In the rows, zero is written as 128.
Each path below is one point turned by a fixed rotation once a step. After each direction that follows a path, write how fast that rotation turns it, in deg/step (0 if it stays still).
Each turn is a multiple of 5 degrees from 10 to 175, or 0.
Each row of a path follows its step; steps can be skipped.
path 1
step 0: [127 123 130 123 131 136 139 138 126 133 127 131 117 128 124 134 136 132
 128 123 138 126 127 130 125 133 126 131 135 124 132 129 124 130 118 129
 130 126 130 134 138 121 129 138]
step 2: [138 126 132 129 116 127 126 130 129 133 129 123 119 137 129 123 131 118
 138 125 116 134 132 133 126 124 131 125 131 120 133 137 138 134 129 129
 128 132 131 125 125 132 124 132]
step 3: [128 139 121 135 126 133 136 129 124 127 129 124 128 126 122 112 120 122
 125 126 121 122 131 124 125 124 137 129 132 129 135 126 137 132 131 132
 127 133 134 127 139 127 127 136]
step 4: [128 137 122 129 127 131 128 127 133 117 136 131 135 124 129 118 131 129
 127 125 129 123 135 127 122 133 132 133 132 133 118 124 130 139 127 129
 130 129 135 135 119 125 117 122]
step 6: [128 127 129 130 137 131 130 135 130 126 120 146 134 127 130 123 131 128
 129 125 127 133 136 135 129 138 123 124 123 129 132 123 131 122 136 121
 130 123 128 133 135 132 138 132]
step 7: [132 128 125 134 118 131 131 126 132 125 128 141 132 128 129 136 130 131
 133 118 132 124 120 137 125 131 123 120 129 138 130 131 122 121 134 130
 116 131 124 135 131 122 131 126]
step 9: [137 126 133 128 130 128 116 135 133 129 129 121 123 129 127 121 127 126
 127 127 116 130 124 121 127 128 133 125 140 136 123 123 122 123 124 124
 128 122 124 123 136 121 136 135]
step 10: [135 128 124 129 130 136 129 128 125 130 133 124 122 131 119 128 133 124
 129 123 122 126 137 121 125 136 121 120 135 128 123 140 129 135 129 135
 131 127 120 120 127 116 125 128]
step 11: [129 122 123 127 129 140 131 126 121 124 130 127 133 132 123 127 121 122
 134 126 137 127 127 123 130 129 127 130 129 122 135 119 139 138 118 132
 130 128 121 125 131 119 119 134]
step 15: [130 130 124 132 121 127 126 128 138 131 139 139 133 130 129 132 127 118
 123 131 114 131 128 131 132 130 138 134 129 137 124 124 130 122 131 130
 120 133 135 134 132 123 122 129]
step 16: [128 125 135 139 121 121 125 130 130 126 138 141 124 114 120 126 130 128
 120 132 124 123 138 123 126 134 127 127 131 128 132 126 127 126 131 129
 136 124 128 134 125 123 129 133]
Speeds:
[125 128 129 126 130 126 128 124 127 127 127 125 127 128 129 130 127 130
 125 131 130 128 127 128 130 127 128 128 126 127 128 130 126 127 129 127
 129 129 129 125 127 130 129 125]
0
[129 133 126 128 126 126 128 127 129 129 128 130 127 129 129 126 130 131
 127 129 128 130 130 127 130 128 129 131 126 129 131 127 129 131 129 127
 127 129 129 129 129 130 125 128]
35
[125 128 127 127 131 128 131 130 132 127 126 128 128 130 128 125 125 128
 128 127 129 131 126 127 127 129 129 130 128 130 130 126 127 126 128 128
 129 126 129 126 129 128 128 130]
130
[128 126 127 125 129 129 127 127 126 131 128 130 128 127 128 126 128 128
 123 130 127 127 130 126 127 128 127 129 131 130 126 128 128 128 128 127
 125 127 129 126 126 126 125 128]
65
path 2
step 0: [129 119 128 130 135 123 128 119 130 124 121 114 129 120 121 122 128 124
 127 134 128 119 121 119 120 120 122 132 123 129 129 126 130 133 131 120
 137 133 130 141 129 128 127 122]
step 1: [132 122 125 120 138 127 130 127 129 127 137 132 136 131 134 120 132 125
 131 108 132 121 124 130 125 125 134 129 124 141 131 122 133 134 121 127
 130 129 124 130 134 124 129 121]
step 2: [125 122 133 125 136 137 131 115 124 132 130 126 131 124 125 128 128 120
 120 130 120 119 128 113 133 119 121 132 130 135 131 128 125 125 130 119
 132 129 123 141 127 125 128 129]
step 6: [122 127 123 129 134 139 134 121 130 126 126 119 125 130 127 137 130 134
 129 131 125 116 134 131 131 140 125 136 122 125 127 133 122 130 118 130
 130 120 128 117 125 133 120 120]
step 8: [115 126 118 130 138 133 134 129 132 128 130 132 120 132 121 125 124 132
 128 132 130 111 131 133 128 131 133 126 130 127 128 128 137 132 120 131
 134 125 127 126 124 127 116 121]
step 9: [131 127 133 126 126 138 131 131 137 132 131 133 129 123 134 122 128 120
 132 140 131 119 125 121 129 120 136 129 127 119 141 132 136 123 119 126
 130 133 126 123 132 124 137 127]
step 11: [128 139 128 124 129 134 133 131 136 138 128 133 128 127 134 116 127 130
 134 122 128 128 134 119 133 123 132 125 122 121 135 130 126 129 123 126
 130 129 126 129 124 125 149 124]
step 13: [133 134 124 128 127 130 133 126 128 131 119 129 128 129 130 120 130 138
 130 124 126 126 127 133 128 128 129 126 120 118 125 128 110 124 124 132
 140 129 123 134 126 134 144 123]
step 14: [129 116 119 129 120 125 145 132 120 130 126 122 127 132 128 120 128 130
 137 123 116 128 130 132 127 121 126 129 129 130 131 126 120 117 128 133
 118 128 132 125 125 125 122 130]
step 15: [121 122 131 120 126 122 128 133 126 125 123 131 121 130 126 121 131 144
 124 129 130 118 116 132 129 123 125 127 126 118 126 132 115 122 126 129
 141 126 126 134 132 131 128 131]
step 16: [129 111 129 134 131 126 136 134 129 135 128 119 126 126 134 124 131 133
 135 122 124 129 121 128 121 124 126 139 119 123 134 129 134 122 120 135
 122 135 131 125 127 133 119 132]
Speeds:
[128 126 127 129 127 128 127 128 129 126 126 128 127 125 124 128 130 129
 128 130 129 130 128 126 130 128 131 124 129 129 126 127 128 127 129 128
 131 126 128 132 130 130 127 129]
145
[128 128 130 127 129 129 130 127 130 126 130 131 128 127 128 127 129 125
 124 126 129 132 129 127 130 129 127 128 128 125 129 127 129 128 126 128
 127 130 129 131 126 127 128 128]
45
[129 125 130 131 128 128 129 131 127 126 128 126 128 124 128 127 129 128
 130 131 127 128 130 127 128 127 126 129 131 129 129 126 129 128 129 127
 126 132 128 128 127 126 130 128]
155
[128 129 126 127 130 130 127 129 130 127 131 125 130 130 126 127 126 128
 128 128 128 128 129 128 128 128 130 128 128 130 129 131 130 126 130 127
 127 132 127 131 130 129 131 128]
40
[125 128 128 127 129 129 127 128 129 129 126 128 128 129 128 128 130 127
 130 130 129 127 125 127 125 128 130 129 131 126 130 126 132 132 127 129
 127 129 129 130 129 127 127 126]
40
path 3
step 0: [123 114 124 130 124 128 127 131 114 125 136 122 133 128 126 124 141 135
 129 132 116 130 123 125 133 137 133 121 130 130 128 130 129 123 132 125
 126 124 124 126 130 123 132 125]
step 1: [129 117 126 131 129 132 133 135 128 120 124 130 129 139 137 125 123 133
 119 135 128 136 119 123 131 133 123 133 123 122 121 130 135 131 126 130
 131 132 136 118 129 121 126 129]
step 2: [128 120 127 126 127 135 129 133 110 124 130 123 125 133 121 119 125 131
 136 126 128 137 127 129 127 138 129 122 129 127 131 127 133 134 130 124
 122 120 127 123 142 132 134 127]
step 7: [137 122 125 129 118 139 129 133 126 129 132 124 136 131 130 125 123 131
 127 131 130 125 126 125 129 132 124 128 129 133 116 130 128 136 123 134
 135 118 131 115 135 136 123 126]
step 8: [123 125 132 130 123 132 114 131 114 128 120 120 124 136 127 122 136 127
 121 133 120 137 123 130 131 129 131 122 122 126 130 133 122 132 124 136
 134 124 128 134 132 131 127 125]
step 10: [131 128 136 131 122 136 130 127 111 130 124 122 130 133 126 134 135 126
 133 126 124 126 128 125 132 134 135 118 124 127 124 132 121 138 122 126
 129 128 126 124 128 134 134 117]
step 11: [134 118 130 122 120 130 121 132 124 131 127 132 130 128 139 127 128 140
 118 133 120 124 130 130 128 130 132 132 124 133 127 135 122 131 129 131
 144 129 134 123 129 121 127 125]
step 12: [132 119 134 135 125 130 128 137 112 118 121 122 125 128 126 129 127 122
 124 125 130 128 125 118 124 133 127 122 133 137 127 134 123 137 120 128
 131 132 122 126 130 125 125 127]
step 14: [135 115 130 127 124 129 125 131 125 117 129 120 129 136 131 139 124 131
 124 128 129 139 126 122 124 138 131 122 123 126 134 128 118 132 124 129
 133 129 125 128 128 121 134 121]
step 15: [129 120 130 120 123 134 137 131 125 123 122 127 132 126 128 122 133 134
 128 130 118 125 120 132 133 136 124 121 133 140 130 126 127 137 129 126
 128 128 139 116 130 124 125 124]
step 16: [124 119 129 139 124 128 131 130 118 123 119 126 124 136 134 131 125 128
 126 134 117 133 129 124 127 137 139 129 124 126 134 137 125 125 132 127
 128 135 127 124 133 122 135 126]
Speeds:
[130 131 127 131 127 126 131 128 130 126 127 128 129 126 133 127 128 132
 128 130 128 128 131 127 128 129 125 129 128 129 129 129 129 128 128 130
 129 125 128 127 128 128 129 128]
170
path 4
step 0: [134 120 125 133 133 125 131 128 133 135 118 126 130 132 126 117 135 122
 125 136 132 125 126 126 119 128 130 128 129 138 130 125 128 117 120 130
 124 121 135 130 124 125 128 131]
step 1: [128 135 128 135 130 129 139 115 125 130 121 126 133 131 120 126 132 124
 131 132 123 121 118 127 128 129 129 131 121 131 135 126 130 126 126 134
 136 122 132 124 128 130 129 139]
step 2: [128 136 123 131 126 128 139 120 133 123 131 138 126 123 125 127 127 126
 146 125 136 119 129 130 126 118 122 124 129 132 131 131 131 129 129 131
 129 127 130 123 128 130 129 132]
step 3: [125 130 118 136 122 121 135 127 137 128 129 130 124 133 130 114 135 129
 125 122 136 125 131 132 131 123 125 129 126 139 122 128 132 132 132 127
 125 125 130 128 134 134 129 122]
step 5: [132 132 123 125 130 118 129 122 125 121 130 128 126 127 130 123 127 130
 133 131 128 134 121 141 120 130 125 131 125 129 135 125 129 113 126 137
 130 122 129 125 128 120 123 133]
step 6: [132 132 129 123 126 131 133 125 140 127 124 135 126 121 126 120 132 132
 129 131 132 120 125 142 125 125 126 134 121 131 125 118 130 129 123 125
 129 123 123 130 129 120 130 138]
step 7: [137 130 121 133 119 132 137 120 130 128 129 129 125 124 118 126 132 126
 126 127 136 121 132 129 129 124 130 132 124 133 127 127 118 128 119 132
 133 127 124 142 132 132 128 127]
step 8: [130 137 117 136 129 128 125 127 126 119 121 134 126 134 118 129 127 124
 124 135 139 129 126 128 128 125 122 127 135 138 126 129 129 121 126 136
 131 124 130 132 124 133 124 124]
step 9: [122 140 122 134 135 126 133 130 132 127 123 126 134 123 126 121 132 125
 132 138 130 133 132 139 135 131 120 139 126 132 127 131 128 124 128 133
 130 131 134 120 126 129 128 130]
step 14: [128 135 124 139 131 128 136 134 121 123 123 128 136 127 123 125 128 130
 126 125 131 121 125 132 130 126 118 124 123 132 130 117 127 131 119 135
 120 127 121 125 130 122 131 133]
step 16: [133 124 118 117 130 126 129 127 132 121 131 125 128 125 118 127 128 128
 124 130 131 120 136 133 127 131 126 130 127 139 118 127 137 125 135 133
 131 120 134 125 131 132 131 129]
Speeds:
[128 127 129 130 128 126 130 129 129 129 126 128 128 131 125 125 124 127
 124 128 128 127 127 125 128 129 129 125 127 127 130 128 125 128 128 129
 128 128 127 130 129 127 126 125]
100
[129 129 128 132 127 129 128 128 124 126 129 127 130 130 127 131 130 128
 128 127 127 128 125 125 126 126 128 130 128 127 128 125 128 128 127 130
 129 127 127 129 130 128 127 127]
110
[124 127 126 131 126 129 128 127 131 129 128 127 127 129 129 125 129 128
 131 125 127 128 126 124 127 129 127 128 129 128 131 130 130 129 128 127
 130 129 129 124 128 128 129 128]
40
[128 128 129 130 131 126 127 129 128 128 131 130 129 128 127 128 131 127
 128 128 130 127 128 129 131 129 124 126 128 126 129 130 131 132 128 132
 128 128 128 129 129 131 128 126]
60
path 5
step 1: [119 125 124 134 131 131 116 127 128 125 126 131 134 133 118 130 127 137
 132 126 124 136 119 126 116 126 117 126 125 125 129 118 140 129 130 123
 124 134 135 125 126 133 120 122]
step 3: [119 132 122 136 120 133 121 126 141 121 124 124 134 131 134 117 130 130
 121 131 117 132 123 128 130 132 132 133 131 131 127 135 138 128 123 119
 126 130 131 123 117 134 126 125]
step 4: [128 129 125 130 126 128 118 124 130 138 126 145 123 124 114 121 135 125
 134 135 117 133 129 125 135 135 125 128 122 134 127 121 128 131 124 128
 124 122 133 130 121 134 128 129]
step 5: [124 116 137 131 113 125 116 126 138 130 120 132 127 131 132 127 126 122
 131 122 122 128 128 133 119 139 124 125 135 123 125 132 136 134 125 134
 126 128 129 132 125 131 121 130]
step 6: [117 130 127 131 128 125 124 133 125 124 128 129 122 132 126 127 135 132
 128 137 114 124 130 126 125 134 125 127 119 122 132 134 133 127 126 143
 132 123 131 129 124 139 134 115]
step 7: [131 127 135 114 128 117 120 126 126 131 121 127 136 134 127 123 124 126
 125 132 117 139 120 128 125 132 114 132 126 126 126 127 130 129 123 126
 120 134 130 127 123 131 122 118]
step 9: [126 127 125 125 123 122 123 134 136 120 118 128 113 128 129 124 128 134
 127 139 127 134 118 123 135 137 124 134 138 126 132 123 137 124 126 126
 130 130 135 129 118 126 125 123]
step 10: [133 122 127 135 128 117 121 127 134 130 136 134 137 122 124 122 128 122
 124 138 119 127 119 123 129 132 128 130 136 135 126 128 122 128 125 141
 124 127 130 139 118 128 133 125]
step 12: [122 129 128 131 123 119 123 130 126 124 130 127 127 113 125 128 129 136
 133 131 117 129 126 129 121 126 122 127 125 128 139 117 126 127 126 143
 128 124 129 129 126 127 114 120]
step 13: [134 124 128 123 130 115 128 124 134 128 136 122 127 139 123 130 121 132
 135 128 124 133 120 135 117 131 117 135 138 126 130 127 132 134 128 132
 134 121 130 127 123 130 134 121]
step 15: [136 128 116 123 128 120 126 124 132 121 126 129 124 124 129 126 128 129
 130 139 115 137 129 133 131 129 129 129 132 135 127 117 134 134 133 121
 124 116 126 125 118 121 126 126]
Speeds:
[127 124 127 131 129 126 128 130 127 126 128 131 126 130 129 132 127 129
 129 127 130 129 124 127 128 128 128 127 129 128 125 130 130 127 129 130
 129 128 130 130 129 128 129 129]
90
[129 129 125 128 129 125 128 125 127 129 131 127 127 130 127 129 131 127
 129 130 128 128 131 128 130 129 130 129 124 126 128 127 127 128 130 131
 129 127 131 130 127 129 128 130]
170
path 6
step 0: [126 122 130 126 126 130 132 126 133 133 132 125 129 129 137 132 126 137
 138 131 128 134 123 134 120 129 133 140 124 123 132 135 122 137 133 135
 134 126 121 133 137 123 124 131]
step 1: [122 114 121 128 123 133 129 126 127 121 124 130 129 124 117 129 128 122
 134 126 133 125 123 127 130 127 138 140 124 128 122 133 129 120 132 125
 125 129 123 132 133 130 138 132]
step 4: [141 126 120 123 124 131 129 131 132 125 130 119 130 128 130 125 119 126
 133 130 125 124 114 123 134 130 121 125 115 124 131 125 132 135 122 121
 126 131 133 126 122 130 124 130]
step 5: [123 130 131 118 129 128 128 136 125 124 139 119 117 126 126 127 116 134
 125 136 131 123 124 121 124 124 124 124 136 126 126 128 132 126 131 129
 123 128 119 137 125 129 127 125]
step 8: [125 130 133 133 122 124 121 126 124 133 126 124 143 138 126 133 128 135
 131 120 130 124 129 124 135 130 126 128 133 124 125 137 123 135 125 128
 129 139 127 131 128 135 134 117]
step 9: [126 136 128 123 127 134 131 124 123 127 115 135 125 123 127 118 124 129
 138 123 134 129 129 122 132 124 123 128 131 120 125 121 125 134 124 141
 133 128 135 129 131 128 134 124]
step 10: [125 129 130 124 132 132 131 119 125 128 122 123 124 129 120 130 127 131
 129 123 120 122 127 126 123 139 122 141 135 127 131 125 127 131 118 127
 129 113 126 121 123 126 123 132]
step 12: [131 128 127 137 129 130 128 124 123 131 135 135 127 125 132 122 125 131
 135 128 123 130 125 133 131 129 144 120 123 128 130 131 128 129 127 127
 131 116 119 137 126 140 123 127]
step 13: [131 125 130 130 122 133 123 135 133 128 131 130 129 130 133 125 130 124
 124 128 128 120 129 134 141 128 130 131 132 122 121 134 138 120 134 133
 118 115 130 123 132 134 133 126]
step 14: [129 120 126 128 126 130 127 131 118 126 129 122 131 123 135 131 133 129
 124 133 125 122 135 138 136 129 120 124 124 129 131 124 135 126 129 134
 142 128 128 126 119 121 134 120]
step 15: [130 128 120 135 126 130 136 120 122 118 130 124 132 125 129 127 129 132
 124 128 119 137 137 127 127 126 114 126 128 131 127 124 131 128 130 135
 114 134 125 130 128 129 125 130]
Speeds:
[125 126 127 128 129 129 131 127 127 125 126 126 127 125 127 130 131 130
 127 129 128 127 128 125 126 129 127 129 128 129 125 125 129 127 130 127
 129 127 125 127 128 125 129 128]
80
[125 128 130 126 127 128 128 127 126 130 127 126 129 128 127 128 127 127
 129 124 129 131 130 126 127 128 130 130 127 130 127 130 126 130 125 129
 128 128 128 127 131 126 129 129]
40
[130 127 128 130 126 128 127 127 127 128 127 127 129 128 124 129 129 128
 129 127 128 130 128 127 128 128 127 130 131 131 129 130 133 125 126 127
 126 129 127 128 129 131 126 128]
155
path 7
step 0: [126 120 126 132 131 127 118 116 121 129 123 131 127 133 125 130 126 124
 131 128 139 133 132 121 130 134 123 136 127 130 124 127 126 133 140 133
 128 128 126 127 127 135 120 132]
step 1: [127 132 131 125 124 127 125 138 127 132 120 124 120 122 132 130 131 129
 135 123 126 127 119 128 126 120 119 117 129 132 126 132 130 132 117 130
 121 128 130 128 129 135 126 118]
step 2: [126 121 126 125 134 128 124 123 131 123 130 123 133 131 133 138 139 126
 118 123 134 122 134 128 130 129 132 131 120 121 129 128 130 120 130 132
 122 132 132 138 133 124 131 125]
step 4: [124 128 126 133 133 130 124 128 122 122 125 121 134 136 127 136 129 132
 135 127 140 131 130 122 132 125 126 125 122 140 131 135 128 138 129 127
 133 134 135 128 122 130 125 131]
step 5: [127 130 128 122 126 128 118 125 135 138 125 124 119 121 130 128 136 127
 127 126 126 129 128 131 117 123 117 128 129 130 124 127 138 123 131 126
 119 124 131 130 133 137 128 131]
step 6: [135 124 129 129 133 137 125 129 119 130 127 129 128 129 134 134 132 125
 124 128 132 121 127 120 133 132 139 123 123 118 125 128 126 129 123 137
 130 125 130 134 131 128 120 118]
step 8: [127 125 123 137 134 128 118 124 126 128 131 131 132 124 127 133 123 133
 131 124 132 134 128 118 123 131 123 127 122 123 124 134 139 128 136 131
 137 130 141 127 123 127 129 131]
step 10: [132 133 128 126 128 131 125 121 127 123 124 123 130 130 132 135 137 129
 124 124 132 125 122 131 131 136 127 129 118 128 126 130 128 126 133 133
 132 119 132 127 134 133 133 110]
step 12: [128 131 121 138 133 132 118 119 124 120 132 125 126 131 131 130 119 133
 134 128 135 125 126 130 127 122 136 129 118 127 126 124 133 130 127 130
 128 125 132 127 116 123 132 133]
step 13: [134 127 134 126 126 132 124 121 132 130 120 126 123 125 122 125 131 131
 121 132 129 128 122 124 124 128 115 119 123 136 126 135 126 129 136 126
 129 129 124 125 137 134 121 136]
step 15: [128 121 128 124 131 133 127 115 125 129 131 137 130 123 125 129 136 122
 127 139 123 127 127 134 127 127 135 137 117 131 130 132 130 121 123 130
 123 127 119 130 127 134 128 131]
Speeds:
[128 130 127 129 131 126 127 129 128 128 126 130 131 132 127 132 127 129
 126 128 129 129 128 128 127 128 130 128 127 126 127 127 127 130 131 131
 129 127 129 129 127 128 129 127]
175
[129 129 128 130 128 128 125 128 126 125 128 125 129 129 127 126 128 128
 128 127 130 127 130 126 131 132 127 129 128 126 131 126 129 126 127 128
 129 128 131 128 126 128 128 127]
175
[125 128 126 129 127 127 125 129 130 127 127 126 126 127 129 126 126 125
 125 128 127 127 128 129 128 129 127 125 127 129 126 127 127 131 126 129
 129 128 130 130 131 130 128 130]
90
[126 130 130 128 129 127 130 131 129 125 127 125 130 127 129 129 129 130
 126 129 129 129 127 129 127 128 124 127 127 131 130 132 127 128 129 126
 129 128 129 126 129 127 128 125]
120
path 8
step 0: [132 121 129 128 127 133 128 139 124 141 129 124 137 118 127 124 130 134
 142 129 125 136 129 129 130 120 131 127 124 131 132 123 128 126 130 125
 124 125 126 134 132 124 122 120]
step 1: [131 123 128 131 123 139 127 138 120 124 124 131 138 132 126 132 126 141
 128 126 121 127 129 126 127 124 125 123 130 130 135 132 143 120 130 128
 127 122 126 132 130 131 127 128]
step 3: [132 118 119 130 117 123 127 124 121 137 122 135 121 124 130 130 124 127
 118 125 127 132 132 126 128 125 133 130 123 135 136 128 131 121 126 124
 126 127 130 126 130 126 135 116]
step 6: [130 129 124 118 128 131 122 132 124 128 125 135 126 127 135 132 120 127
 135 124 132 130 134 136 127 122 130 113 131 126 139 135 119 129 120 125
 127 129 127 129 129 124 119 124]
step 8: [135 118 129 133 130 130 129 130 126 129 133 130 137 132 123 126 120 127
 141 124 127 127 126 126 130 128 124 124 125 122 141 128 133 129 125 133
 129 119 130 127 135 138 132 120]
step 11: [133 122 130 129 121 131 129 135 124 143 128 131 131 129 129 129 134 132
 137 130 132 131 130 130 124 117 135 134 119 135 131 128 124 122 130 128
 131 129 120 133 123 133 133 124]
step 12: [125 117 132 128 130 136 124 130 122 126 130 127 136 132 131 125 119 136
 133 125 123 125 131 125 125 122 134 123 125 127 132 133 129 121 123 135
 129 121 116 135 134 137 131 129]
step 13: [124 130 121 122 131 125 127 130 125 125 128 130 124 131 132 130 124 132
 130 125 119 133 135 128 128 117 128 121 132 141 138 131 126 129 126 125
 127 124 134 143 128 137 132 130]
step 14: [137 120 116 129 125 125 133 131 128 132 121 126 124 128 133 130 110 124
 130 131 128 133 133 128 126 125 125 123 124 137 135 128 131 125 122 120
 126 126 128 127 129 122 137 126]
step 15: [139 120 125 134 131 123 130 132 119 137 133 130 133 129 129 122 123 137
 141 129 127 128 125 129 123 122 128 136 124 129 132 124 127 127 130 126
 125 132 136 134 125 124 134 121]
step 16: [134 119 128 127 127 134 125 125 125 119 128 131 131 135 131 126 120 145
 127 129 131 130 125 127 118 123 131 130 124 120 134 134 136 125 127 129
 123 125 132 136 131 128 123 125]
Speeds:
[127 127 129 127 129 128 129 126 128 131 129 126 127 127 126 127 127 130
 133 127 129 126 128 128 130 127 128 124 130 126 129 127 124 131 129 129
 130 127 130 128 129 126 127 130]
170
[130 127 128 129 128 129 129 128 128 133 131 130 130 125 128 127 129 128
 128 128 128 131 129 126 129 129 129 129 125 125 125 129 127 127 126 129
 129 128 128 128 128 126 131 127]
95
[127 128 128 129 129 127 129 129 129 129 127 126 128 129 130 128 126 130
 129 130 126 130 130 129 128 126 126 129 127 129 125 126 128 127 131 127
 127 126 125 132 130 128 130 131]
25
[129 124 125 130 130 127 125 129 129 131 127 128 128 128 128 126 129 127
 128 127 129 125 128 127 126 129 129 128 126 129 126 128 126 127 131 124
 128 129 128 126 129 130 126 126]
95
[128 130 127 131 126 127 125 130 130 127 126 130 131 125 129 129 127 128
 128 126 127 127 130 124 129 129 128 127 130 129 130 128 126 127 128 129
 131 125 127 129 129 129 128 131]
65
